In the data rows, the value 50 means zero.
A hidden rule labels the rows of this table. It goes by one to three of the table's principal directions, not those with the most spread.
[39 70 60 33 56 43 55 67 41 52 59 29 56 46 58 58 33 55 47 64 39 60 51 51 38 59 36 42 62 35 53 39] 5
[79 25 44 59 32 49 48 31 74 43 69 66 63 59 74 46 37 73 28 17 66 44 46 42 47 42 71 63 48 45 38 55] 6
[43 54 46 45 53 48 45 51 37 59 33 50 30 42 41 56 63 36 63 55 39 58 47 52 55 56 45 41 47 56 57 51] 8
[39 47 51 61 51 55 40 61 46 47 38 61 50 56 42 43 68 46 47 58 51 46 49 55 69 48 44 63 43 57 62 51] 6
[21 69 65 37 47 49 57 78 40 61 83  3 69 60 69 54 26 62 19 72 40 49 51 59 34 75 18 48 57 24 45 41] 8
[44 52 41 53 51 48 46 41 49 54 29 63 21 39 42 53 68 38 60 42 46 48 48 63 53 46 55 42 42 66 62 56] 2
[55 33 41 58 38 54 40 47 50 46 48 75 55 60 54 45 63 42 41 41 56 51 45 43 62 43 51 70 47 57 50 53] 5
[28 81 59 33 66 51 71 61 44 64 65  1 46 41 51 57 23 63 53 66 40 46 55 69 16 68 34 20 56 34 41 47] 5
[47 54 46 38 42 45 50 51 50 57 69 37 50 50 74 55 33 63 32 40 42 56 43 52 31 64 43 45 58 34 41 48] 4
[55 46 62 53 50 50 44 62 42 55 56 35 53 57 53 56 51 63 52 55 47 52 51 48 63 60 48 47 50 39 47 50] 6
[33 45 54 63 53 60 39 71 42 57 57 34 64 66 51 37 56 67 33 63 47 42 47 58 63 68 33 62 44 38 48 53] 5
[49 34 40 57 40 54 33 53 42 55 50 62 51 60 58 44 64 49 38 44 46 55 41 45 64 59 44 65 48 48 47 55] 3
[70 48 53 43 67 61 69 43 55 61 69 11 73 51 50 43 13 84 60 51 51 52 52 38 24 66 55 30 55 26 18 52] 2
[46 56 54 47 50 55 56 56 53 54 70 35 61 55 66 49 32 69 35 46 52 47 49 58 33 59 44 49 55 40 41 51] 3
[46 42 46 62 49 50 37 57 46 43 33 73 40 56 39 47 75 42 58 51 52 45 47 53 72 40 52 61 44 57 60 51] 3
[72 43 63 41 46 39 41 58 41 49 53 46 60 51 59 62 45 59 56 52 42 70 49 27 66 56 54 49 60 35 50 41] 3
[43 59 41 50 62 49 52 39 53 44 18 71 34 34 27 45 64 27 69 55 49 51 54 54 51 35 56 47 44 73 68 49] 3
[60 49 60 51 48 46 53 47 60 44 70 38 68 53 61 49 35 64 39 49 53 47 56 45 50 54 55 50 56 42 43 48] 3
[61 35 60 56 36 46 40 61 48 48 72 44 65 66 66 55 49 66 36 46 52 49 48 41 66 57 50 59 54 32 40 49] 6
[42 49 42 53 49 56 56 46 51 58 58 38 42 53 48 48 49 53 49 47 53 38 48 61 38 55 47 42 45 46 37 57] 5
[44 51 39 57 63 60 48 47 47 55 31 58 36 46 37 40 62 51 63 48 49 48 46 60 48 51 52 46 44 59 51 58] 8
[52 28 50 74 45 55 30 55 51 38 33 80 61 64 34 35 82 38 47 57 58 43 52 41 93 39 53 79 38 65 64 52] 3
[47 49 46 61 58 60 51 46 55 46 44 59 54 52 41 37 57 51 53 50 57 41 53 57 53 45 54 55 47 61 50 56] 8
[45 53 39 47 46 52 54 41 55 44 47 71 48 47 52 46 52 34 45 44 55 50 48 52 40 38 50 59 52 63 54 50] 5
[47 41 46 60 45 52 44 50 54 48 50 58 51 57 49 44 59 50 42 47 55 41 49 53 59 47 50 60 44 52 51 53] 7
[64 42 47 38 34 43 43 49 41 48 58 66 54 54 66 61 49 40 46 42 47 68 43 31 52 48 49 60 62 45 45 45] 2
[66 40 48 55 45 50 47 40 52 50 42 66 38 48 50 56 59 48 59 35 56 52 48 48 56 42 63 49 46 59 51 55] 8
[15 66 49 56 59 56 43 66 39 53 26 56 33 47 34 44 75 32 50 68 44 44 51 73 60 50 33 56 40 68 74 52] 6
[31 62 57 48 51 50 47 66 43 62 69 17 50 54 68 51 41 72 30 54 38 47 47 68 42 76 34 42 54 32 46 52] 7
[71 32 42 40 22 38 39 41 54 46 63 76 52 54 82 61 45 50 28 23 50 68 39 32 50 46 57 66 59 43 47 46] 4
[63 43 46 63 68 64 55 39 60 59 49 35 49 49 44 36 41 84 60 38 54 40 50 60 41 60 65 35 43 45 34 64] 3
[52 47 56 49 48 50 44 59 54 47 56 50 68 56 64 45 40 66 31 50 49 57 48 46 53 55 46 64 52 43 56 45] 5
[23 82 53 43 61 40 61 49 52 46 36 45 22 29 38 59 55 30 61 59 44 40 58 77 37 42 47 30 50 66 70 46] 5
[34 57 36 55 51 50 56 37 56 46 38 64 27 42 35 47 64 28 59 46 55 34 52 67 42 37 53 44 43 68 54 56] 7
[82 31 59 53 44 52 50 45 59 50 70 42 74 60 67 50 30 80 41 37 58 55 50 32 52 55 63 54 53 34 33 51] 6
[51 47 64 52 46 52 50 67 50 50 73 32 72 64 63 51 37 71 34 56 54 48 51 48 53 58 43 57 53 32 44 46] 8
[48 55 41 44 55 54 53 43 52 56 43 51 43 42 53 46 43 53 49 43 46 56 46 54 34 54 50 45 49 53 50 52] 4
[46 56 55 47 52 40 47 54 52 41 36 60 43 43 43 55 57 40 56 57 47 53 53 50 60 40 52 51 50 56 68 42] 2
[30 47 29 72 54 55 47 30 60 47 21 74 17 42 22 37 85 24 60 44 57 23 52 75 60 35 59 49 29 82 63 63] 8
[24 83 51 44 77 51 73 42 57 57 37 19 29 26 28 47 39 45 67 64 44 36 61 78 22 54 47 17 43 61 57 51] 8
[42 66 42 43 56 45 58 38 52 53 38 53 17 32 47 59 52 42 64 39 46 47 49 69 31 45 57 29 50 61 55 54] 1
[52 48 54 42 44 48 47 58 50 56 69 32 66 56 72 50 30 71 27 48 43 59 45 44 42 67 41 54 55 29 43 46] 8
[59 38 48 52 39 47 44 52 56 45 58 60 57 58 62 50 47 60 38 40 54 52 45 43 54 47 54 61 51 41 47 48] 6
[66 55 69 35 50 47 59 63 45 50 81 23 80 57 69 60 19 71 46 57 49 63 53 33 39 61 45 46 69 25 33 41] 8
[69 37 60 51 50 46 47 54 52 49 64 33 73 58 54 49 37 70 48 55 48 54 52 30 61 59 54 50 53 30 38 45] 8
[57 39 45 51 40 52 48 44 50 52 58 55 55 56 58 49 49 49 42 43 53 51 47 42 50 51 50 57 50 48 41 52] 3
[78 34 37 55 48 50 60 15 70 39 43 74 48 42 38 46 48 40 67 31 66 44 54 36 45 27 78 47 46 65 40 55] 3
[35 65 53 42 49 45 47 60 27 53 37 58 23 44 40 68 73 20 72 61 43 56 50 57 57 46 41 42 55 62 61 49] 3
[54 48 56 57 54 53 53 51 52 47 51 47 55 53 41 49 51 52 58 55 56 43 55 50 56 46 55 49 48 52 48 51] 1
[49 44 50 61 46 54 50 45 58 46 53 56 55 55 47 44 56 48 43 48 59 38 54 54 57 44 54 58 44 59 51 54] 2
[37 74 37 42 68 54 75 29 59 56 28 46 15 25 29 52 45 34 76 46 53 40 55 74 14 38 57 21 42 72 54 56] 6
[58 47 39 44 48 53 51 42 47 49 37 74 42 47 47 53 55 37 61 42 53 60 45 43 44 38 54 54 51 60 51 51] 8
[36 57 45 51 59 56 59 47 61 61 62 19 50 47 56 39 30 75 35 47 47 37 49 68 26 67 45 36 44 37 40 55] 8
[73 26 52 59 42 52 42 48 53 44 59 59 76 64 53 43 50 58 45 47 57 53 49 27 69 49 57 67 50 43 40 50] 3
[90 29 46 47 35 39 48 27 64 36 45 86 49 45 57 60 48 45 60 24 60 62 48 25 57 26 79 56 54 57 49 47] 5
[26 64 43 56 68 58 54 50 49 57 28 44 28 40 29 41 62 45 61 58 46 38 52 75 43 52 45 38 38 63 60 57] 5
[38 70 60 39 61 51 64 60 45 61 66 10 51 46 54 55 30 64 51 61 43 47 54 62 28 67 39 29 56 34 40 48] 5
[59 43 19 45 46 55 61 18 55 54 37 76 21 39 41 51 54 30 71 25 58 48 41 51 23 33 65 38 47 64 35 60] 6
[11 74 46 51 53 46 46 61 39 39 26 76 30 43 31 51 82  5 57 70 47 43 54 69 60 33 34 59 50 78 79 46] 1
[45 47 44 56 50 56 47 47 42 45 34 73 47 51 33 45 73 21 61 58 54 50 52 45 64 39 48 62 47 71 57 53] 2
[49 47 51 48 39 47 46 52 48 52 67 44 54 56 66 54 46 55 35 45 48 50 47 50 49 58 45 53 55 41 43 50] 2
[51 53 46 47 53 51 60 40 57 58 62 30 48 46 56 49 34 63 46 43 49 44 50 56 31 60 52 35 50 41 36 54] 3
[47 61 52 50 61 50 57 45 57 47 39 51 44 40 40 47 48 48 59 52 51 47 55 58 44 44 55 43 48 60 59 50] 5
[39 50 30 48 44 52 53 40 53 51 45 65 36 47 50 47 55 36 46 40 53 45 43 58 35 42 48 52 47 57 48 54] 7
[33 63 46 49 53 48 54 44 51 51 41 50 35 40 42 50 57 33 51 54 47 44 54 64 44 48 46 44 46 64 61 52] 8
[61 36 55 53 41 49 32 57 36 52 51 58 59 59 58 53 63 48 46 51 44 64 46 34 76 59 46 64 54 48 51 50] 3
[60 42 49 53 43 46 40 45 51 48 45 66 44 49 58 53 58 51 48 38 49 56 47 47 61 48 58 55 50 55 55 52] 5
[55 59 67 24 43 45 58 71 34 58 87 15 79 59 76 66 16 63 39 63 41 71 48 31 33 69 31 46 72 17 31 37] 5
[25 71 42 42 60 54 62 52 51 58 50 34 34 41 50 49 40 52 48 51 46 43 48 74 20 56 39 35 50 49 50 52] 1
[62 44 52 52 51 46 52 43 62 44 50 50 56 48 49 48 42 59 50 46 54 48 53 44 52 45 61 49 48 47 49 48] 3
[64 42 42 48 48 55 59 37 65 46 62 56 65 53 60 42 30 63 42 36 60 49 47 42 31 44 59 55 53 45 36 51] 6
[42 44 27 60 42 53 50 26 55 48 32 80 23 44 35 46 76 16 58 37 58 36 48 60 50 33 57 52 38 78 53 61] 3
[26 60 38 49 55 53 51 52 51 52 40 54 40 46 45 42 54 42 44 53 47 44 46 65 38 49 40 52 45 55 57 51] 2
Which label does each new row get?
[51 73 44 32 63 44 62 37 53 55 33 50 17 23 52 62 38 52 70 35 42 61 48 66 19 47 60 22 56 57 57 51]: 3
[60 30 57 73 46 57 41 50 59 38 47 69 71 65 40 37 66 48 43 54 65 39 57 42 81 38 57 75 39 63 57 53]: 7
[44 55 40 47 48 50 51 42 40 49 31 73 29 42 34 56 71 15 69 52 51 53 50 50 52 36 50 49 49 71 58 52]: 7
[41 48 55 51 36 51 40 63 34 45 49 70 59 61 50 54 72 19 42 64 52 57 51 41 72 44 35 75 53 64 62 46]: 2
[47 48 57 67 66 58 47 51 53 48 41 41 60 51 31 34 59 56 56 64 51 38 59 54 69 55 53 51 41 58 54 55]: 8
[44 31 47 64 36 57 38 58 41 53 66 48 63 71 53 43 65 46 34 55 53 40 46 45 69 60 38 67 46 43 37 55]: 3
[48 45 53 65 59 66 50 53 50 58 53 36 57 58 45 38 52 67 48 53 55 39 52 60 54 61 49 50 41 51 43 60]: 1
[65 55 63 44 63 51 66 48 64 55 72  8 69 47 59 48 11 91 48 48 50 47 56 49 28 65 58 29 54 25 32 48]: 2
[76 34 69 43 30 41 45 64 49 48 82 38 77 67 79 66 30 74 32 45 54 62 48 27 59 56 51 60 60 21 38 40]: 1
[62 37 40 49 41 52 48 38 39 57 54 55 43 52 49 55 59 37 61 43 49 55 46 37 52 53 52 46 52 50 33 56]: 8
[44 56 51 44 48 47 44 59 46 45 39 69 49 49 54 52 56 40 45 53 47 62 47 49 54 43 44 63 52 57 68 44]: 1
[46 54 54 46 44 47 51 59 49 48 65 47 56 56 62 55 43 54 41 50 52 50 49 52 44 50 44 53 57 41 47 46]: 3
[82 25 36 58 49 57 51 24 62 47 39 73 53 50 41 41 51 52 65 31 62 52 47 31 52 37 74 53 43 58 37 58]: 4
[28 66 58 46 56 45 53 65 46 57 55 19 43 47 51 54 44 59 43 63 40 44 52 66 44 65 36 37 48 38 55 46]: 3
[23 58 33 62 63 61 53 43 52 56 35 49 29 45 30 35 66 41 56 52 50 29 49 77 42 52 45 42 38 64 50 62]: 2
[61 39 54 61 41 50 43 48 55 40 46 76 52 56 51 51 64 45 49 42 61 48 52 47 68 35 60 66 47 63 59 52]: 3
[75 38 40 51 52 50 46 32 50 47 33 75 40 43 42 51 58 45 74 35 51 61 46 36 55 40 69 46 52 59 45 55]: 6
[48 60 59 38 54 47 59 62 52 55 70 19 59 51 64 55 21 77 41 53 45 52 49 53 29 62 44 38 57 24 40 43]: 1
[32 63 52 48 53 45 56 50 55 48 54 36 48 44 46 49 46 43 43 59 47 40 56 61 44 51 44 44 48 51 55 47]: 8
[21 70 53 48 60 52 49 64 43 57 49 31 47 46 51 44 50 51 38 65 38 48 51 69 45 66 31 47 50 50 60 49]: 3
[28 73 40 44 62 50 61 41 45 60 36 41 13 31 37 56 57 34 69 50 43 42 51 76 28 52 48 22 48 63 52 57]: 5
[62 58 72 25 37 33 48 69 45 44 75 39 78 53 81 68 22 59 30 57 41 77 51 27 49 56 40 59 72 28 55 30]: 4
[36 54 51 59 53 48 40 57 47 43 29 67 41 48 36 46 73 34 53 60 48 47 53 58 71 42 47 60 43 66 72 49]: 2
[74 25 58 52 42 58 47 59 53 58 92 18 99 75 76 39 17 95 21 48 52 56 45 24 49 76 45 62 57 10 17 49]: 8
[41 70 58 32 45 42 56 62 44 49 61 45 48 47 68 66 37 47 42 52 46 60 49 55 34 49 39 48 63 45 56 41]: 3
[52 47 69 57 54 42 39 65 51 39 49 43 74 56 45 44 53 57 43 70 45 52 58 38 81 54 48 62 50 44 64 40]: 8
[70 36 70 43 37 55 52 68 48 55 97 20 99 75 83 51 15 85 18 54 55 62 49 25 48 69 39 66 62 16 27 43]: 5
[55 34 56 72 45 47 31 53 57 29 29 91 57 58 36 42 82 35 49 54 60 44 55 43 95 28 61 79 41 72 76 48]: 5
[57 45 59 56 50 52 54 51 60 44 58 45 68 56 48 46 42 58 44 55 59 43 57 45 56 45 54 57 47 48 49 47]: 2
A new table starts here. A hidden rule labels the rows of this table. It goes by one to three of the table's principal directions, not those with the most spread.
[32 54 58 40 45 48 62 48 60 35 36 44 48 70 46 52 41 65 60 34 75 39 55 39 45 56 66 38 73 44 38 56] z206
[53 43 44 45 23 42 47 44 46 35 58 80 56 54 54 42 43 42 49 54 59 63 46 46 61 45 56 56 42 58 51 46] z189
[58 55 49 47 31 52 56 42 57 40 43 59 57 76 44 55 58 42 68 50 41 49 50 50 46 54 53 45 50 45 51 58] z189
[50 58 31 58 51 38 48 52 45 56 53 46 43 43 65 48 59 40 42 55 39 78 49 59 53 32 48 47 48 61 65 52] z963
[43 39 49 49 56 47 41 49 48 47 51 54 40 49 51 44 52 46 46 62 41 48 48 47 49 48 50 45 49 46 55 47] z963
[53 50 35 68 43 50 46 40 65 59 36 39 40 74 36 39 67 41 47 59 28 55 51 62 43 30 39 28 44 44 74 82] z963
[43 43 55 23 40 56 59 45 57 12 47 64 48 71 41 47 47 65 58 45 73 30 57 40 42 74 66 51 68 50 19 23] z963
[60 64 33 53 28 56 57 52 63 68 35 35 48 55 46 53 61 43 51 39 37 65 58 73 42 37 36 45 51 58 52 70] z963
[37 52 32 45 60 32 46 48 41 38 51 59 43 49 72 42 59 49 43 66 40 70 49 43 56 41 62 47 55 55 52 33] z189
[50 49 66 57 50 58 53 46 52 53 51 51 55 58 44 54 46 45 58 50 53 39 45 46 47 52 48 46 51 47 58 63] z963
[50 32 43 51 49 42 37 50 49 40 56 69 47 46 52 36 54 55 43 58 47 50 43 49 53 46 48 53 34 49 48 41] z963
[48 28 52 52 29 68 50 45 58 26 54 76 37 74 29 39 52 55 55 47 64 30 50 52 46 65 53 40 59 54 39 57] z206
[40 40  6 66 71 31 35 66 33 71 67 35 23 20 63 44 55 42 26 58 28 82 38 60 66 40 40 44 41 43 76 43] z189
[58 54 63 69 54 53 52 64 46 78 63 39 61 21 54 58 33 47 43 37 61 58 43 56 61 39 40 61 43 60 65 70] z963
[45 63 60 51 63 39 58 61 52 66 46 28 66 34 63 63 36 55 53 38 59 56 44 42 54 43 52 56 54 46 53 55] z206
[46 73 46 41 46 50 62 55 62 61 31 29 53 53 57 57 54 49 50 41 48 61 58 59 40 43 48 50 63 53 44 53] z189
[44 41 41 62 68 44 37 57 43 66 59 40 35 31 54 45 51 44 35 60 36 59 45 54 55 41 41 47 41 45 69 53] z206
[49 58 44 27 56 47 48 44 48 31 48 64 51 52 66 43 63 42 40 74 38 61 56 48 44 52 56 64 51 61 34 10] z206
[53 71 36 41 46 48 67 59 47 48 60 48 54 44 65 58 54 50 50 42 53 71 51 58 48 50 52 60 58 66 49 34] z206
[42 62 74 32 43 54 63 41 64 41 30 48 68 71 55 62 46 45 67 44 67 39 46 38 32 58 55 54 62 50 32 40] z963
[47 27 57 53 53 54 37 48 53 35 50 54 33 59 34 42 50 54 53 53 47 31 55 47 47 58 52 39 52 39 49 57] z206
[43 62 58 49 62 47 50 49 57 54 37 37 50 52 57 51 54 50 46 50 50 53 54 49 42 42 51 49 54 49 50 50] z189
[65 50 58 58 44 65 62 54 54 48 60 47 57 59 32 57 48 57 62 40 54 34 51 54 51 61 49 49 55 53 51 66] z963
[31 47 72 37 60 55 49 36 48 50 41 60 62 53 54 46 39 50 43 64 70 32 43 30 45 56 54 54 53 47 36 33] z963
[53 74 52 47 60 43 65 64 34 70 66 43 74 16 83 71 38 41 48 44 59 77 37 47 60 47 49 75 53 71 51 30] z206
[25 62 51 34 87 27 50 54 41 59 40 26 58 26 79 57 40 61 41 53 61 59 46 29 53 46 62 55 60 43 39 22] z963
[53 40 49 48 26 50 45 40 49 37 54 74 46 64 44 45 49 38 55 54 51 52 47 50 49 49 50 47 42 51 57 53] z206
[44 45 40 49 58 52 47 54 38 54 63 56 42 32 60 46 49 47 35 57 53 60 46 53 54 51 46 56 51 64 48 32] z963
[57 37 55 47 58 48 40 57 45 32 67 65 46 40 50 45 50 58 46 52 52 44 49 48 52 60 52 63 38 49 45 29] z206
[69 51 64 55 57 52 43 57 50 66 55 46 68 27 54 55 48 42 47 56 37 51 46 54 53 44 38 69 31 54 51 50] z206
[66 33 68 68 46 69 37 49 47 69 60 57 52 38 32 50 43 40 47 50 48 33 45 57 53 54 31 56 30 48 58 68] z189
[56 48 53 52 39 54 57 62 48 53 63 53 56 37 51 60 37 52 54 30 69 53 41 55 54 57 45 61 50 58 46 48] z963
[53 36 51 65 37 58 50 41 62 42 41 42 38 82 19 48 54 57 68 38 51 27 54 52 44 54 50 23 55 34 59 87] z963
[35 37 56 43 50 49 40 38 40 42 54 78 48 51 56 37 44 43 40 71 56 45 43 36 53 51 55 52 44 50 48 35] z963
[45 47 59 40 44 54 47 43 53 45 43 58 49 56 50 46 49 41 48 59 50 46 51 48 42 50 49 51 50 51 46 44] z206
[67 56 50 54 25 54 65 61 52 50 64 53 62 46 45 62 39 52 63 24 66 57 46 59 56 55 47 60 49 60 53 61] z206
[52 39 57 47 43 53 46 43 50 35 52 66 47 59 44 43 52 52 55 55 50 40 53 47 46 53 53 48 46 50 47 49] z206
[48 53 66 65 71 52 47 62 49 78 48 25 53 25 54 59 39 53 44 39 55 48 49 51 53 43 43 53 51 48 55 66] z206
[65 58 56 61 44 64 53 45 49 70 49 37 54 51 36 59 50 38 55 49 39 46 56 60 49 48 39 47 47 50 64 74] z206
[51 45 22 50 31 38 51 61 38 27 84 91 41 41 67 35 50 46 34 55 57 84 40 58 65 43 56 63 40 72 63 29] z189
[51 74 73 47 77 47 62 63 42 75 58 24 79 22 63 73 28 53 50 41 64 48 41 36 59 56 51 71 51 44 51 41] z963
[45 20 46 65 48 73 36 44 62 61 36 31 19 72  4 45 54 51 53 45 41 13 53 58 42 70 34 20 54 19 51 80] z189
[66 31 50 49 26 49 56 58 55 20 66 64 55 61 30 55 39 69 73 23 70 35 47 48 58 69 59 51 48 44 41 54] z963
[60 35 70 62 52 65 42 44 53 58 45 41 48 54 31 55 48 41 61 54 39 28 53 51 45 52 41 41 49 45 55 74] z963
[36 57 42 36 41 53 62 46 57 35 47 60 48 71 52 44 52 51 46 54 63 52 47 47 44 56 57 48 64 54 43 36] z963
[42 33 57 46 52 52 37 35 57 25 37 64 35 76 37 34 61 56 51 64 45 29 60 42 42 54 59 35 52 38 42 50] z206
[63 61 40 53 52 45 55 54 46 50 58 47 57 42 56 50 54 52 45 51 45 65 55 56 58 42 52 58 47 61 54 48] z206
[39 45 45 43 52 36 50 53 41 35 59 63 45 47 64 50 46 54 54 48 58 58 44 40 54 53 61 50 53 49 50 34] z206
[32 34 36 32 46 46 36 33 63 18 26 63 22 84 36 22 68 61 42 71 36 37 70 46 39 50 64 28 59 35 35 43] z206
[53 73 43 60 46 38 68 57 42 69 58 30 65 39 60 68 37 56 60 25 65 69 45 50 59 39 52 49 53 53 69 69] z206
[64 32 59 49 46 58 40 48 48 43 55 63 54 45 42 48 50 43 52 60 43 39 48 50 52 58 44 59 40 54 40 43] z206
[52 43 47 49 42 62 46 33 59 23 39 63 33 87 26 35 70 62 53 54 47 29 68 54 40 60 58 33 55 43 40 54] z963
[52 48 46 49 54 44 46 52 33 52 66 59 52 33 64 54 46 39 48 60 44 63 43 46 59 50 50 59 45 58 56 36] z963
[69 54 57 47 59 52 54 58 43 61 65 40 72 27 54 64 43 45 53 51 45 50 41 50 54 57 40 71 38 55 49 35] z963
[53 61 50 55 54 56 44 45 44 81 44 45 54 35 58 51 56 34 39 61 32 59 50 58 47 38 34 56 36 53 58 53] z189
[42 47 72 50 30 78 55 25 65 53 17 43 44 93 21 56 54 39 72 47 53 17 60 49 28 60 46 23 71 41 40 82] z963
[63 65 63 50 40 48 68 61 60 48 51 35 72 51 52 71 39 50 69 26 66 54 45 50 50 53 52 60 58 56 47 58] z206
[40 61 34 42 60 39 56 52 42 40 55 57 46 48 71 47 60 56 45 55 48 67 51 48 50 47 60 52 56 58 48 28] z963
[54 63 30 38 62 27 43 65 45 66 54 45 60 14 84 50 58 39 33 64 22 87 41 58 52 31 39 74 27 56 55 19] z206
[42 31 55 49 52 65 42 38 58 32 37 54 27 78 27 40 63 57 57 57 44 20 61 49 36 64 53 29 61 37 39 56] z963
[48 72 49 51 62 45 57 56 45 86 40 21 65 27 63 66 44 53 50 38 49 60 50 51 53 42 44 55 49 47 51 57] z206
[67 48 66 68 51 54 42 51 38 79 64 56 70 20 49 52 36 46 42 50 51 49 44 51 65 39 38 66 23 55 64 67] z963
[78 44 72 60 40 70 46 45 48 47 62 66 59 51 33 52 51 41 58 57 39 34 57 56 52 55 44 60 37 57 54 63] z189
[45 44 70 53 60 56 44 43 60 50 34 42 49 57 38 45 49 62 50 49 57 27 59 44 43 49 52 42 53 42 40 63] z963
[63 42 45 63 24 67 52 38 67 53 32 40 39 84  9 45 60 57 66 41 35 26 67 64 42 49 44 21 53 36 57 99] z963
Which label does each new row get?
[41 38 61 68 36 69 50 40 62 60 33 35 31 79 17 53 46 48 64 33 59 24 55 54 40 56 44 18 65 33 60 97] z189
[49 40 35 58 29 40 44 47 40 50 60 70 45 46 55 43 45 41 47 52 51 69 44 52 62 37 50 46 42 57 65 61] z963
[53 67 50 46 60 39 63 55 41 48 60 38 62 41 61 63 43 62 58 35 63 57 50 44 54 52 60 56 54 52 52 41] z206
[52 42 71 66 44 69 44 34 55 63 34 50 51 68 28 49 50 44 57 52 50 25 56 48 48 51 45 35 51 42 50 84] z189
[48 58 47 52 67 42 50 59 43 63 52 34 51 30 64 58 48 50 46 47 47 62 49 50 54 46 49 55 52 52 52 43] z206
[52 64 64 44 49 58 58 47 59 53 39 42 59 59 49 58 52 47 57 45 53 44 53 51 38 54 48 53 54 49 43 50] z189
[53 49 49 58 39 50 52 57 43 65 66 56 57 31 56 55 35 37 43 44 63 65 35 54 59 45 39 61 41 61 63 52] z963
[39 54 42 57 76 25 43 56 47 55 47 35 47 37 69 47 54 57 43 54 42 66 47 43 55 31 56 45 46 44 63 50] z963
[58 57 45 41 38 46 54 47 40 28 63 72 48 53 59 49 55 48 56 55 44 62 60 51 53 50 62 56 51 62 51 38] z206
[56 50 39 55 28 47 51 50 50 44 53 64 50 57 52 47 52 40 52 50 47 67 50 56 58 42 53 49 51 60 56 61] z189
[38 66 39 47 82 41 50 56 47 66 42 23 45 35 68 52 59 51 34 59 38 64 52 51 48 43 49 51 57 49 50 34] z206
[57 52 65 65 39 60 60 55 62 69 44 26 61 58 27 67 36 52 69 22 64 33 44 52 48 56 41 42 53 36 58 87] z206
[39 39 50 39 55 55 44 47 51 29 48 65 36 61 48 40 58 55 46 60 50 38 55 45 45 64 58 48 59 47 32 30] z189
[28 20 39 32 57 50 32 33 37  8 55 83 18 70 44 27 58 57 42 75 51 32 57 34 50 72 68 36 60 40 33 15] z189
[59 34 45 55 36 59 41 41 53 34 56 71 37 67 34 38 61 43 50 60 40 42 52 58 46 54 46 44 41 50 55 53] z206
[42 38 40 35 48 43 48 50 51 16 59 75 43 65 52 38 55 58 50 61 51 46 46 41 51 62 64 51 52 45 41 24] z206
[55 60 56 41 57 50 56 64 45 50 62 50 61 30 63 59 43 51 47 46 57 56 46 49 53 58 51 71 50 58 41 27] z189
[54 56 58 60 63 48 53 64 52 79 48 16 60 30 48 69 38 52 56 29 54 48 42 52 52 51 39 54 47 40 55 62] z206
[57 59 53 49 57 50 53 49 54 62 46 35 63 45 54 57 51 41 48 55 45 54 45 52 45 44 40 57 46 54 52 46] z963
[58 34 56 66 28 63 47 47 49 42 64 66 38 60 29 46 42 44 53 42 63 42 50 57 54 54 47 43 49 54 63 73] z206
[70 35 56 60 41 60 40 52 54 57 56 50 49 45 32 50 49 42 53 50 37 40 49 60 49 52 35 53 33 46 57 64] z206
[48 37 54 52 44 62 42 39 52 41 49 63 35 67 33 40 55 48 49 57 48 33 55 51 43 57 49 40 48 43 52 56] z206
[36 84 31 51 66 29 61 60 50 77 36 16 55 31 80 56 52 53 36 42 50 87 53 55 54 24 52 50 61 59 57 52] z206
[51 46 53 44 40 57 55 56 53 40 53 56 49 53 44 54 46 56 56 36 66 43 50 51 49 65 52 55 57 52 34 42] z189
[57 59 63 66 44 59 57 53 54 70 51 42 61 48 44 58 41 45 51 38 60 50 47 55 53 45 43 52 49 54 61 75] z189
[61 36 44 65 22 63 51 52 64 36 56 65 37 69 22 34 52 60 48 39 59 41 58 66 52 48 48 40 50 56 55 80] z963
[58 33 49 51 44 57 45 53 50 41 60 60 44 50 39 47 51 50 53 51 46 41 48 54 50 59 45 51 45 50 47 47] z963
[38 41 39 39 36 50 57 55 55 19 54 62 35 65 40 43 46 73 51 29 82 43 55 50 49 68 64 45 67 50 30 36] z189
[57 25 60 59 57 59 42 50 28 41 87 74 47 32 47 48 37 44 45 62 60 40 37 43 62 62 48 60 42 61 59 37] z963
[54 79 48 42 67 24 57 68 36 59 70 49 74 13 93 62 43 43 41 52 47 89 39 45 60 35 54 82 36 62 63 19] z206
[42 53 45 46 68 40 46 54 41 62 50 43 52 27 66 50 48 58 39 51 52 57 48 46 54 45 49 56 45 51 44 35] z963
[23 61 61 39 55 52 64 36 64 50 21 33 54 85 41 52 46 60 60 49 64 28 52 32 38 55 62 28 74 30 43 62] z963
